The rows below fall into families. The same turns and mirrors carry the whole set onto itself and the rows of a family onto each other. For each named row, which other rows are in its family? Write them in the order they are listed.
These 32 rows form 4 families of 8 rows each.
Z318: [-40 -13  19  49 -54   3  21  15]
Z799: [-21 -19   9  35 -21   6 -37 -52]
Z100: [ 28   3  -3 -29  -8  11  51  52]
Z885: [ -2  29  13  51  28 -10  60 -12]
Z680: [ 44  30  -6 -11  46  11 -20 -15]
Z792: [ 11  19  -9 -13  -8   7  62  53]
Z426: [-31  -1   1  55  10   9 -41 -38]
Z221: [ 14  21 -19  68  21  -9  47 -24]
Z339: [-49 -31  25  39 -44  18  12  19]
Z498: [-14 -18  16 -39 -16  29 -35  36]
Z981: [ 48  27   8  34 -32  58  -8   5]
Z878: [ 61  18  14  49 -23  34   7   0]
Z149: [ 55   5  28  58 -27  17  -3  -8]
Z682: [ 39  17 -19 -19  58  17 -10  -6]
Z494: [ 20 -35 -16 -16 -16  43 -41  22]
Z539: [-30   3   5  40 -60 -12  24  35]
Z285: [-58  -4 -29 -30  27   5   8  18]
Z284: [ 21  12  -1 -16 -27  21  62  40]
Z124: [-26 -10  -1  45  30  -1 -50 -29]
Z108: [-49 -27 -10  -3  35 -38  18   6]
Z825: [-21  36  14  46  19 -26  52 -11]
Z647: [-13 -15   8  41  10  12 -52 -43]
Z611: [-52  -5 -24 -29  31 -10  16  -6]
Z597: [ 46  33 -26 -10  45   1   0 -10]
Z252: [ 27  -2  -6 -10  61  30 -12 -24]
Z551: [ 21  21 -12  -7  21  14  46  63]
Z842: [  4 -25   0 -24 -31  44 -34  36]
Z391: [  2 -26 -16 -21 -26  29 -51  23]
Z585: [ 51   6  24  58 -32  29  -7  15]
Z590: [-64 -18 -15 -19  24 -13   4  10]
Z319: [ -8  27   0  53  32 -26  43 -22]
Z692: [-47 -28   4  40 -44  10  28  25]

Same family as Z108: Z799, Z221, Z498, Z981, Z539, Z252, Z551
Same family as Z426: Z100, Z885, Z680, Z611, Z391, Z585, Z692

The rows below fall into families. The same turns and mirrors carry the whole set onto itself and the rows of a family onto each other. For each named row, which other rows are in its family? Write them in the order they are listed.
These 15 rows form 3 families of 5 rows each.
Z109: [-27  -6 -45  13 -14  15  20 -24  93 -50 -57 -63 -37  56  41   5  59 -10
 -63  20  12  12]
Z553: [-30  13  -6  27 -10  34  25 -12  62 -41 -54 -43 -45  67  62 -21  34  -8
 -17 -14 -10   0]
Z23: [-48 -11  14 -17 -34 -43  13 -64   0 -64  10 -31  -6   1 -35  32  39  37
  23 -57   5 -30]
Z94: [-49  -6   5  17 -70 -42  17 -61  18 -32 -15 -41 -20  29 -64   2  24  64
  37 -32 -12 -42]
Z66: [  8 -18  19  -4  -1  17 -34 -36  50   3  46 -52  56  33 -19  70  58  54
 -42 -44 -35  15]
Z136: [  8 -24  20  14 -22  42 -47 -28  44  10  22 -44  57  16 -14  70  51  64
   0 -57  -9  20]
Z397: [ -47    4 -103  -10  -13  -16   16  -23   52  -16    4  -31  -49   -1
  -46   45   56    5    9  -20   55   41]
Z183: [ 44   2 -44 -23 -18  28  39 -61  11  34  10 -65 -44 108 -40  20  35  34
  -2   7 -45  36]
Z6: [-12 -32 -31  35 -18  49  24 -24  94 -51 -63 -63 -18  66  42 -11  39  15
 -36  23   0  17]
Z816: [-49  23 -89  33 -10   9 -13   9  62  32   5 -18 -35  12 -44  34  32  29
   8 -32  38  50]
Z512: [ 34  -5 -24  -5 -18   6  21 -75  15  13 -10 -78 -29 108 -36  21  30  43
 -80  19 -35  25]
Z384: [  5 -27  10   1 -25  38 -24 -19 102   2  25 -60  54  36  -7  53  78  52
  14 -26 -47  -5]
Z676: [-48  -4   4  -5 -57 -19  16 -68  -4 -57 -19 -29 -10   2 -15  22  12  40
  58 -47  20 -15]
Z427: [ 46 -28 -12  16 -31  33  16 -73   2  19 -16 -70 -25 103 -56  17  22  67
 -43   7 -29  29]
Z333: [ -35   -1 -114    3  -17   21   22  -24   56   -3   -8  -34  -37   15
  -30   35   27   18   32    0   52   67]

Same family as Z512: Z109, Z23, Z66, Z397
Same family as Z333: Z136, Z6, Z676, Z427

The rows below fall into families. The same turns and mirrors carry the whole set onto itself and the rows of a family onto each other. For each named row, which other rows are in its family? Write them in the order they are listed.
These 15 rows form 3 families of 5 rows each.
Z313: [ 32 -51 -27 -14 -34  16 -11 -22]
Z429: [-15   8  48 -28   7 -14 -34  57]
Z80: [ 22 -47 -33 -18 -32  37  15  -3]
Z679: [ 39 -14  -6  34  45  10 -36 -32]
Z578: [ 34 -40  -6 -57  40 -36   6  45]
Z367: [-16  25  32 -24  -4  -7 -26  58]
Z847: [ 32 -34   9  53  47  17 -19 -22]
Z345: [ 36 -44 -38  -8 -33  23  10 -12]
Z809: [  4 -51 -23 -56  27 -24  13  42]
Z910: [ 27 -40 -27 -51  35 -30   7  49]
Z170: [-18  11  53  29  12 -18  41 -10]
Z249: [  1  13  50  34  24 -19  52   5]
Z439: [ 39 -14   1  51  40  14 -28 -21]
Z10: [-29  31  32 -20   2   0 -28  44]
Z398: [11  0 55 30 21 -6 55  2]

Same family as Z809: Z313, Z429, Z847, Z170
Same family as Z367: Z345, Z910, Z249, Z439
Same family as Z10: Z80, Z679, Z578, Z398

The rows below fall into families. The same turns and mirrors carry the whole set onto itself and the rows of a family onto each other. For each named row, which other rows are in its family? Write them in the order they are listed.
These 30 rows form 5 families of 6 rows each.
Z216: [-18  24  19 -23 -15 -51   6 -89]
Z476: [ 33 -59  13 -27 -11  -3  -6 -29]
Z158: [-11 -22 -49  -3 -22 -17  -6  39]
Z831: [-31  28 -37 -79 -43 -52 -36 -30]
Z861: [-60  33 -12  17 -30  23 -10  -6]
Z317: [-32  18 -61 -75 -31 -43 -35 -20]
Z209: [-25  15   9 -17 -54 -39  41 -60]
Z188: [-55  42  12   7   6   8 -45 -35]
Z130: [-26  -6 -59   5  29 -31 -13 -71]
Z231: [-59  41  19  10 -38  10 -12 -17]
Z917: [-32  23 -43 -82 -46 -48 -25 -19]
Z403: [-30  21 -55 -76 -26 -47 -45 -24]
Z915: [ 12  18  48 -32  -9 -49 -46 -17]
Z38: [ 27 -61  12 -24 -10   6   0 -24]
Z830: [-31  29 -47 -81 -30 -48 -46 -31]
Z76: [ 30 -57  19 -26  -7  -3  -9 -30]
Z436: [-38  17 -57 -79 -43 -45 -23 -16]
Z394: [-61  26 -25  19  -7  23 -30 -15]
Z309: [ 26 -61   5 -24  -4   1 -12 -26]
Z982: [ -9  -6  -6 -13 -59 -24  14  34]
Z454: [-55  46  29   4 -21   1 -29 -30]
Z340: [  7  -1   0 -19  34 -46 -72 -16]
Z870: [ 28 -59  13 -24 -15   0  -2 -25]
Z286: [-32 -15 -71   9  -9 -20  22 -48]
Z567: [-31  -6 -45   1 -47 -20  50 -42]
Z155: [  1  10  42 -33 -56 -42  -4   9]
Z21: [ 32 -60   7 -26  -4   0 -10 -27]
Z707: [-54  28 -14  16   8  14 -50 -27]
Z646: [ -5 -15 -53  -3  24 -30 -52  12]
Z619: [-14  13 -10 -14  24 -48 -23 -90]

Same family as Z76: Z476, Z38, Z309, Z870, Z21
Same family as Z646: Z158, Z915, Z982, Z340, Z155
Same family as Z286: Z216, Z209, Z130, Z567, Z619
Same family as Z831: Z317, Z917, Z403, Z830, Z436

The rows below fall into families. The same turns and mirrors carry the whole set onto itself and the rows of a family onto each other. For each named row, which other rows are in its family? Write them in the order they are listed.
These 28 rows form 7 families of 4 rows each.
Z390: [-15  17   2  -6  65  22 -10 -13 -39 -14 -16 -42]
Z393: [  4  31  32 -20  82  13 -29 -27 -14  -5 -20 -32]
Z19: [-55  11  11  31  25  45   3 -74  15  36  16  12]
Z587: [-78  21  12  33   0  68 -24 -52  15  17  14  12]
Z545: [-46  15   1  45  22  62  -3 -68   7  31  10  14]
Z813: [-54 -14   6  46  38  52 -16 -57  -7  34 -11  28]
Z369: [ 62  -4  12 -17  12 -28 -50  29  -7 -20  16  12]
Z311: [-76   1  14  46  34  28  -9 -50  25  24  -3   2]
Z989: [ -6 -16  -8  26 -46  18 -38 -13  28  42  15  79]
Z64: [-25  14  17 -16  71  17 -24 -34 -41 -35 -14 -16]
Z975: [-13   7  -1   6 -57  15 -51 -21  30  41  47  51]
Z240: [-12  18  15  -3  80  -8 -20   4  -9  -9 -32 -36]
Z763: [ 65  28  14 -34   4  -3 -71  28  -7  -9   4  25]
Z459: [ 55  22  17 -36  26 -20 -51  24   2 -29  22  31]
Z334: [  1  11  -2  21 -59  23 -59 -18  17  35  41  65]
Z483: [ 33   9  10 -22   5 -46 -71  41   8  -7  12  27]
Z386: [  9  -4  15   4  80  26 -37  -2 -25  -6 -35 -31]
Z55: [ 47  25  20 -42  -4 -19 -74  26  -4   3   6  14]
Z214: [  2  -9   5  18 -66   6 -42 -21  47  -2  30  45]
Z291: [-34 -10  11  29 -43  -8 -58 -10  41  30  39  67]
Z645: [  4  -5  29  25 -59  -1 -51 -25  32  11  24  72]
Z970: [-68  12   6  24   7  35   8 -71  12  -2  -5  39]
Z967: [-75  13  14  37   3  50 -14 -57  -1  21 -12  21]
Z628: [ 14  33  20  -5  78  28 -19 -24 -18  -7 -28 -27]
Z227: [ 41  -6  17 -23  -4 -14 -77  18 -15 -35  20  -9]
Z181: [ -6  14  27  11 -37  13 -75 -18  27   7  44  80]
Z641: [ -9  30   4 -14  69  33  -1 -15  -8 -13  -5 -42]
Z11: [ 61  -4   2 -13  -4  -8 -68  36   8   3 -11  23]

Same family as Z240: Z311, Z483, Z291
Same family as Z641: Z587, Z459, Z181
Same family as Z628: Z545, Z763, Z334
Same family as Z975: Z393, Z19, Z55
Same family as Z970: Z64, Z214, Z227

